In the data rows, 128 means zero.
Some points:
119 116 140 106 130 64 95 179 25 170 95 95 107 57 88 193 118 64 90 171 130 111 135 136 90 126 52 134 99 81 134 135
113 176 108 138 115 163 156 54 137 119 167 239 82 151 155 88 215 166 167 156 201 117 145 141 113 72 157 143 117 95 85 98
143 105 59 156 118 178 174 104 180 147 197 104 144 192 156 42 122 137 161 114 115 146 143 107 159 99 247 148 126 174 135 52
131 83 64 152 141 133 125 194 159 137 166 118 141 85 162 124 54 154 137 106 66 137 117 152 194 85 255 156 132 165 120 173
74 115 131 113 163 91 122 104 120 137 123 131 103 107 41 148 209 145 134 56 125 73 173 81 193 104 226 155 196 61 91 103
175 97 141 130 108 114 106 166 92 153 131 58 161 71 140 134 45 114 112 104 83 148 121 157 104 109 44 80 107 144 163 107
107 119 113 87 118 119 125 121 159 129 213 178 69 171 104 111 164 178 156 81 156 136 157 121 198 130 255 158 153 105 78 92
170 204 186 118 141 110 157 103 88 136 70 124 108 81 132 107 87 85 142 125 124 136 94 152 61 154 39 106 134 128 144 118
161 150 181 136 113 79 152 152 82 165 132 95 151 158 172 196 100 106 129 109 109 138 70 103 84 217 59 172 136 173 140 101
157 39 76 198 96 135 86 149 142 147 139 81 165 169 202 93 88 132 114 112 91 147 76 153 102 135 80 184 101 193 171 167
70 60 171 105 185 84 164 151 73 121 140 47 136 99 116 209 87 136 115 127 101 97 53 96 164 196 132 148 142 129 145 122
212 99 120 127 124 138 136 134 83 98 97 134 170 138 157 126 126 134 129 208 99 148 78 165 87 166 44 122 112 159 121 116
133 144 144 78 128 96 115 124 88 126 85 166 164 121 47 79 156 101 141 161 167 119 132 133 126 89 39 87 126 15 128 141
151 36 94 176 111 152 80 174 143 131 130 103 161 115 172 173 89 145 76 86 103 172 87 133 132 164 154 119 70 210 186 165
162 139 33 157 72 171 85 124 126 133 120 120 117 65 160 78 135 116 87 123 91 161 137 158 133 41 239 98 109 30 147 140
181 89 113 153 74 192 103 169 114 168 169 128 195 83 159 100 143 144 125 106 112 157 129 183 34 106 66 121 51 109 105 139
163 121 170 137 113 118 179 102 79 133 89 155 157 82 121 137 81 141 68 145 123 136 142 131 128 172 57 143 55 195 120 155
120 148 61 156 181 142 80 127 138 130 168 119 82 93 35 120 170 127 143 83 154 56 191 115 157 57 239 118 172 82 112 136
93 183 115 84 134 168 167 79 176 157 166 216 82 185 146 105 186 163 175 91 168 167 196 117 137 66 213 161 106 135 121 136
107 84 146 126 151 125 129 148 117 161 146 91 189 202 175 179 55 157 77 108 103 198 125 89 169 181 141 164 165 204 85 86
81 152 221 79 187 126 156 148 138 103 143 131 136 202 134 168 102 148 179 133 117 88 151 56 200 186 196 227 203 144 84 151
19 100 203 156 194 124 152 169 114 137 179 79 71 142 114 208 84 126 180 142 143 84 132 91 133 137 221 133 222 110 167 161
128 174 217 100 140 179 195 131 109 114 156 156 160 185 124 182 153 85 144 159 106 145 127 60 190 238 59 151 114 222 124 135
153 126 155 135 129 151 153 65 102 113 115 139 165 144 134 149 109 100 81 161 137 201 115 154 99 167 22 88 82 166 79 139
113 117 150 101 99 128 129 146 72 148 56 71 140 139 105 173 87 135 115 117 109 132 115 129 107 189 26 123 180 149 162 183
147 185 95 115 142 157 109 92 121 141 131 242 95 130 114 81 190 114 155 133 167 134 100 130 108 53 134 95 125 65 153 129
85 96 90 132 122 47 124 190 147 173 156 94 140 122 115 149 132 154 114 144 134 31 153 53 174 71 255 153 192 86 141 149
113 71 87 220 132 133 130 149 212 111 155 113 141 165 235 138 72 141 150 161 72 165 124 135 186 173 196 183 54 173 134 101
48 128 101 168 168 139 121 122 145 136 123 179 71 154 139 125 187 181 158 90 190 143 168 122 208 47 200 131 114 34 103 93
197 63 114 145 128 119 100 138 139 140 87 102 191 57 162 135 82 141 134 98 144 145 83 120 121 181 65 115 71 177 152 140
192 56 28 173 125 165 92 160 105 184 133 134 124 89 115 68 168 153 127 139 98 144 131 138 141 48 240 89 66 120 188 105
156 100 143 160 115 82 177 150 89 122 118 52 151 74 118 210 48 97 127 131 106 78 137 129 128 171 95 97 167 159 109 158
196 155 165 149 94 138 111 120 70 127 89 171 103 91 90 92 162 159 139 137 131 167 127 144 53 99 85 27 135 68 107 97
122 147 68 127 147 148 122 52 150 103 186 206 96 155 126 138 214 136 140 134 167 118 175 98 117 50 177 97 121 105 110 88
85 100 126 132 90 158 117 100 150 142 196 184 51 144 128 59 223 102 110 98 145 127 154 131 140 55 168 110 149 62 118 103
29 200 192 138 159 95 110 161 59 138 85 123 100 83 93 161 108 107 153 145 93 35 100 95 156 124 135 127 202 70 126 183
127 188 113 17 110 146 149 95 124 114 113 146 88 126 97 112 183 159 118 156 188 130 139 97 40 62 78 145 109 62 103 90
144 134 120 112 107 186 200 138 198 119 179 180 159 193 134 166 119 126 127 103 86 173 94 154 132 202 58 138 106 220 81 118
89 82 171 120 127 83 97 186 127 104 109 72 95 93 120 205 45 132 97 128 56 57 123 77 182 135 169 104 173 119 170 143
96 215 148 134 86 78 103 73 155 92 141 201 84 101 86 108 182 116 167 95 189 98 194 81 120 104 138 112 161 53 89 152
109 88 54 139 194 82 107 148 167 118 174 57 182 96 200 143 73 117 72 131 72 156 110 126 135 147 176 136 130 236 137 145
184 131 110 106 105 177 89 61 122 136 76 135 87 71 146 110 202 119 147 136 155 108 182 159 126 59 50 101 122 63 111 131
153 121 22 200 141 184 69 178 208 142 138 125 111 163 145 43 133 117 130 106 124 176 156 117 142 107 185 89 48 183 122 77
136 98 155 130 154 69 147 171 68 78 73 68 128 50 155 163 96 128 89 105 123 96 104 134 89 171 70 111 175 90 135 167
98 195 255 113 170 100 167 65 147 124 131 104 177 173 133 172 158 185 106 165 107 90 115 102 188 194 107 144 100 193 121 133
229 134 175 115 98 151 131 111 109 140 98 114 136 126 110 88 135 84 96 146 148 186 120 204 76 143 76 124 91 187 148 71
186 186 137 135 103 119 129 99 86 125 118 91 170 78 97 141 98 110 66 154 166 134 157 154 89 163 26 83 180 77 141 121
84 143 7 146 105 135 108 138 134 128 180 132 106 150 141 94 155 203 180 142 99 163 169 145 157 83 255 136 107 133 166 133
137 177 162 84 153 106 147 89 190 141 126 168 194 193 171 149 104 102 161 103 104 189 97 120 121 201 84 206 153 228 149 161
150 168 175 97 92 201 143 89 140 107 85 178 174 135 165 106 76 94 102 130 178 115 93 141 70 192 41 92 140 157 111 100
181 165 83 136 94 139 105 87 149 147 85 164 98 113 122 65 165 103 105 114 134 154 177 141 103 26 100 123 93 92 125 102
137 174 144 103 160 119 86 65 133 116 170 202 74 167 61 57 202 121 141 163 138 136 157 175 125 74 150 92 126 41 68 158
160 140 124 79 116 117 118 126 156 150 90 190 108 81 107 32 159 172 144 136 130 157 145 166 53 72 92 53 90 86 127 138
48 73 148 136 131 151 127 163 69 127 130 109 214 124 168 181 80 119 152 128 97 126 157 109 124 234 98 153 144 202 151 140
79 89 160 101 164 84 153 168 150 82 135 107 147 181 115 170 67 137 151 141 114 106 92 132 173 225 118 177 147 229 162 149
155 51 41 149 87 122 83 174 187 117 195 127 128 119 172 52 154 105 122 129 92 178 178 139 125 68 185 87 45 109 161 92
221 139 101 78 137 155 127 90 92 157 63 140 116 126 181 55 141 105 97 118 198 108 104 128 84 124 73 30 110 110 111 132
123 10 106 170 113 146 127 168 219 153 170 105 198 174 139 85 95 211 142 125 123 188 110 172 192 144 238 127 127 172 154 125
123 215 119 106 134 144 162 101 135 102 155 186 89 176 65 111 192 93 157 108 167 144 111 88 162 54 205 133 138 54 131 99
94 195 130 116 116 122 162 106 186 128 163 202 102 125 109 134 187 167 200 173 146 139 143 89 175 34 192 124 165 88 70 86
115 86 175 145 170 92 195 127 131 156 143 82 168 175 132 213 106 126 141 129 95 98 131 88 127 229 147 189 126 154 146 201
116 137 155 114 138 114 138 141 148 113 116 79 184 139 111 172 67 159 104 132 103 108 64 146 110 210 49 119 92 181 161 109
96 58 115 155 128 98 92 186 99 89 109 80 88 74 126 182 20 124 104 125 65 36 133 93 120 149 174 159 166 76 183 150
216 100 81 200 115 149 75 147 81 99 87 128 205 140 126 122 115 131 145 99 123 156 127 183 55 125 81 69 94 116 170 110
111 94 167 146 131 93 129 150 100 128 57 81 155 113 121 178 90 130 93 183 102 130 113 143 78 180 66 126 182 165 132 146
144 87 108 167 90 118 120 175 112 150 104 87 160 141 142 137 89 134 130 130 103 180 91 152 136 219 71 125 133 209 96 127
83 131 112 133 151 101 159 186 116 107 115 69 17 48 63 111 128 128 107 122 169 69 131 104 145 85 171 130 187 0 181 170
168 210 148 114 121 161 91 84 139 110 116 138 123 153 109 103 203 117 146 164 195 125 117 71 93 74 93 120 144 65 76 130
51 159 104 128 112 124 123 72 184 129 192 121 79 111 114 114 206 116 188 101 177 110 154 134 205 90 230 158 168 91 126 85
106 106 105 155 192 133 155 140 194 137 162 185 99 143 120 89 163 150 128 105 135 90 132 96 169 66 252 211 162 121 114 108
199 80 142 147 133 119 63 124 48 149 131 113 82 71 132 103 26 154 95 136 183 128 126 185 77 76 33 90 107 120 135 125
213 161 128 111 116 170 147 72 126 128 121 159 116 102 123 31 186 118 151 119 133 180 165 139 106 96 41 91 142 97 142 110
23 127 117 135 116 112 169 188 182 123 193 149 121 118 137 123 161 147 101 98 147 138 124 112 239 81 236 209 205 194 129 154
145 135 82 130 81 141 118 83 186 195 159 176 102 229 140 118 99 157 111 135 101 175 83 149 114 203 66 134 72 220 113 80
128 65 119 93 105 153 107 207 162 123 137 65 163 154 128 177 96 120 86 141 101 135 147 202 115 214 104 130 131 213 164 161
132 166 200 104 46 124 139 81 58 131 18 124 91 114 116 95 179 118 126 146 138 87 83 150 70 148 76 115 122 141 62 140
125 203 188 79 122 113 122 75 58 143 66 121 124 81 115 159 119 83 133 87 162 105 135 138 95 146 71 87 93 45 126 108
144 163 118 146 129 170 116 43 126 101 70 115 96 119 78 103 191 94 161 175 163 196 117 151 65 122 40 99 118 139 76 115
87 141 215 106 109 47 163 95 82 109 77 121 128 126 78 255 145 62 107 162 161 44 98 125 138 118 115 112 208 93 130 145
131 40 83 137 109 117 73 185 86 45 138 59 169 108 146 178 59 148 109 85 107 105 98 183 133 130 161 125 56 137 168 143
39 132 135 126 148 145 174 143 153 157 210 165 150 211 186 160 138 151 74 121 120 150 95 102 180 199 204 167 164 215 134 163
24 122 199 166 143 69 135 153 95 72 79 116 81 69 124 178 115 106 100 113 88 50 167 88 137 62 144 151 202 26 127 125
197 247 121 128 127 169 193 133 138 161 109 196 93 168 119 94 187 115 183 147 185 153 147 123 130 130 91 110 59 98 59 124
Along one direction, these points spread out more than along any other. Take the direction at right angles to it along which they spread out most. Then take the direction at right angles to both along which they spread out most. Go by this last direction. How far along it is each point below, from 0 to 99? 50 is the average, and the first point above lies past it. One standard deviation of the points above along it is 16.
155 51 41 149 87 122 83 174 187 117 195 127 128 119 172 52 154 105 122 129 92 178 178 139 125 68 185 87 45 109 161 92 20
147 185 95 115 142 157 109 92 121 141 131 242 95 130 114 81 190 114 155 133 167 134 100 130 108 53 134 95 125 65 153 129 47
170 204 186 118 141 110 157 103 88 136 70 124 108 81 132 107 87 85 142 125 124 136 94 152 61 154 39 106 134 128 144 118 59
109 88 54 139 194 82 107 148 167 118 174 57 182 96 200 143 73 117 72 131 72 156 110 126 135 147 176 136 130 236 137 145 36
120 148 61 156 181 142 80 127 138 130 168 119 82 93 35 120 170 127 143 83 154 56 191 115 157 57 239 118 172 82 112 136 59
83 131 112 133 151 101 159 186 116 107 115 69 17 48 63 111 128 128 107 122 169 69 131 104 145 85 171 130 187 0 181 170 78
123 215 119 106 134 144 162 101 135 102 155 186 89 176 65 111 192 93 157 108 167 144 111 88 162 54 205 133 138 54 131 99 57
144 163 118 146 129 170 116 43 126 101 70 115 96 119 78 103 191 94 161 175 163 196 117 151 65 122 40 99 118 139 76 115 46
70 60 171 105 185 84 164 151 73 121 140 47 136 99 116 209 87 136 115 127 101 97 53 96 164 196 132 148 142 129 145 122 70
144 134 120 112 107 186 200 138 198 119 179 180 159 193 134 166 119 126 127 103 86 173 94 154 132 202 58 138 106 220 81 118 32
168 210 148 114 121 161 91 84 139 110 116 138 123 153 109 103 203 117 146 164 195 125 117 71 93 74 93 120 144 65 76 130 56
29 200 192 138 159 95 110 161 59 138 85 123 100 83 93 161 108 107 153 145 93 35 100 95 156 124 135 127 202 70 126 183 88
19 100 203 156 194 124 152 169 114 137 179 79 71 142 114 208 84 126 180 142 143 84 132 91 133 137 221 133 222 110 167 161 77
